Turns, then the turns between two rows, first turn first; the first pair answered
C:
[ 30  17 -12 -12   1  -3 -18   0  12  -5  -8   6  -2 -15  10  -6  42  -7
   4 -16  25 -39  -6  -3   1 -24  31  17  -3   4]  ->  [ 33  21  -7 -20  -2 -12  -5  -4  -1  14 -12  -9  -4 -36 -10 -15  16 -11
   1 -25  27 -20 -11   4  -3  -9  41   9  -6  16]
[-14  -3 -24  14  13   8 -17  -2   9  -1  26   3  18  -3  -1  -4  22  22
  -2  11 -11   1  15 -17 -10 -20 -14   3 -17 -19]  ->  [-13  12 -15   2  20  22 -19  -2   0 -17   4  -8  -2 -17   7  -7  29  11
   4  11  11 -10   6 -16 -16 -16 -13  21  -1  -7]
[  5  -6  19  10 -13  16   6   2  -1 -15 -11   7 -19  24  13  -5   0  -7
 -21 -22  29 -15  -8   5  -2 -12   9 -18  -7  13]  ->  [  6  -3  22   7 -14  12   9   0  -7 -10 -12   2 -18  15   2  -7 -13  -7
 -24 -24  27  -7  -7   7  -3  -3  11 -21 -10  21]
[ 12   1   2   9   2  20  -4   6   5   5  28  19   1  -3  23  17  23 -17
   6 -21   1 -16  12   5  -8 -15  15  -5  11   1]  ->  [ 12  12   9   3   1  22  -1   7  -7   5  17  10  -9 -18  21  13  19 -25
   7 -23  13  -9  11   5 -14 -11  17  -1  16  12]
D:
[-14  -9  20  10  15  30  -3  -2 -14 -32 -28  -1 -56  -9  25  -5  14 -15
  14   6  25 -18 -21 -17 -13   5 -40   7  28  13]  ->  [ -2 -14  23   8   5  27  -3   2  -9 -35 -31  11 -50   3  35   2  13 -28
   5   3  30 -27 -24 -16  -2   8 -24   8  29   9]
[-11 -15  -9 -11 -11  -3   0   2  -4 -11   1  11 -21  -8   5  14 -11 -26
   5 -10  -4  -4   2  18  -8  -8 -26  16   0 -20]  ->  [-12 -13  -9 -12  -3  -2   0   4 -10  -6   7   4 -25 -10   2  12 -11 -22
   6  -7  -6   0   4  13 -10  -6 -30  17   0 -18]
[ -6   6  15  -3   1  12  -9 -26   3  14   0   8  47  -7   3  14  -8   3
 -21  10   1 -16  -7  14   3   8   4  17  19 -35]  ->  [-18   7   5  -6  18  16  -9 -33  -2  16   5  -3  40 -15  -7   5  -6  18
 -19  10  -2  -7  -4  10 -13   5 -12   9  20 -29]
L:
[  9  12   5   6   0   8   3   9   1   1 -13   3 -14   3   5  -7   4  -7
   3   7   7   3  18   9  -4   5   7   4  20  12]  ->  [  6  10   6   7  -1   6   2   9   1  -3 -11   6 -14   9   8  -8   5  -6
   7   7   3   4  19   9  -3   4   5   2  20  11]
[ -8  19  16  -4   0 -11   2  -3  -1  11  -3   2  13 -14 -16 -12  13  16
  -1  18 -15   1   1   2  -5  10  -8  -1   7  -5]  ->  [ -3  21  21  -8  -4 -11  -2  -1   1  13  -4   3  11 -18 -15 -12  16  12
  -3  14 -10  -1  -3  -1  -6   5   0   2   9  -2]
[  1  13  18  11   3 -12  12   5 -16  -5 -17  -3 -12 -11  -3  -9  -2   2
  16  -5  10 -13  -1 -11 -10  -5   9  -4  10  19]  ->  [  8  12  12  14   1 -11  11   8 -14  -6 -17   2 -16  -5   1  -6   5   5
  15  -3   7 -20  -1 -18  -9 -13   5  -6   8  14]
Pairs:
(2 to 3 turns a pair)
[ 11  -2  -1   7 -10   6  -3   9   2 -16 -11   5   5  12  16  17  13 -14
  -1 -11   4 -18   2   5  -3 -12 -15  -1   8  -2]  ->  [ 14 -11  -3   4 -19  -4   3   9   3  10   2   1  21   4   0  14 -10  -8
  -9 -16 -15   0   4  11  -1  -8  -9 -20  -6   1] -> C, C, C
[-17 -18 -36  12   2   3 -13   6   2 -11  20  24   5  49  -1   0  43   6
   7  20 -24  -6  -5 -32  -8 -20 -29 -15  -5 -19]  ->  [ -8  27  -6 -14   5   9   9   4 -45   1 -31 -33 -41 -11 -20 -19  10 -17
  11   3  15  12 -33 -11 -24  14 -12  -1  17  32] -> C, C
[-14   0   8  -4  15  15  11   3  -3 -14 -13  -4 -18  14   7   3  -6   6
  -6   7   6   1  -6  19  -8  18 -27  14  15 -10]  ->  [-13 -13   2  -1   6   5  13   0  -1   6   2  -2  -4   9 -11   1 -24  12
 -11   6 -13  14  -6  20  -3  22 -24  -5   0  -8] -> C, C
[  3  -8  22 -14 -27   4   5   0  18 -13  -3  16  27   9  19  19 -22 -20
  -9   6 -19 -10   7  10  21  22  15  24   6 -26]  ->  [  4   1  29 -17 -31   2  12  -1   8  -3 -11   6  25  -5   7  12 -31 -27
 -13   0 -14  -2   2  15  19  31  19  26   2 -11] -> C, C, C
[ 52  -9  -3   8 -50 -15  -6  34   3  10  -4  23  -4  11  34  10   7 -38
 -23 -25  10 -25   2 -15  36 -12  41   0 -17   3]  ->  [ 59   0   3   0 -53 -18   1  32  -6  16 -15  13 -13  -4  28   6   2 -44
 -23 -32  18 -20  -3 -11  32  -6  41   3 -14  13] -> C, C
[-11  -5  24  10   1   0  33   8 -34  12 -25  -8 -14  23   8  13 -22 -10
   1 -11   5 -30  -1  19  21  20 -15  -1  42  13]  ->  [-16 -22  10  17   3   1  22   8 -14   7  -8  14   0  47  19  20  -5  -3
  -1  -2  -7 -40   9  10  27  10 -27  -5  35  -8] -> C, C, C
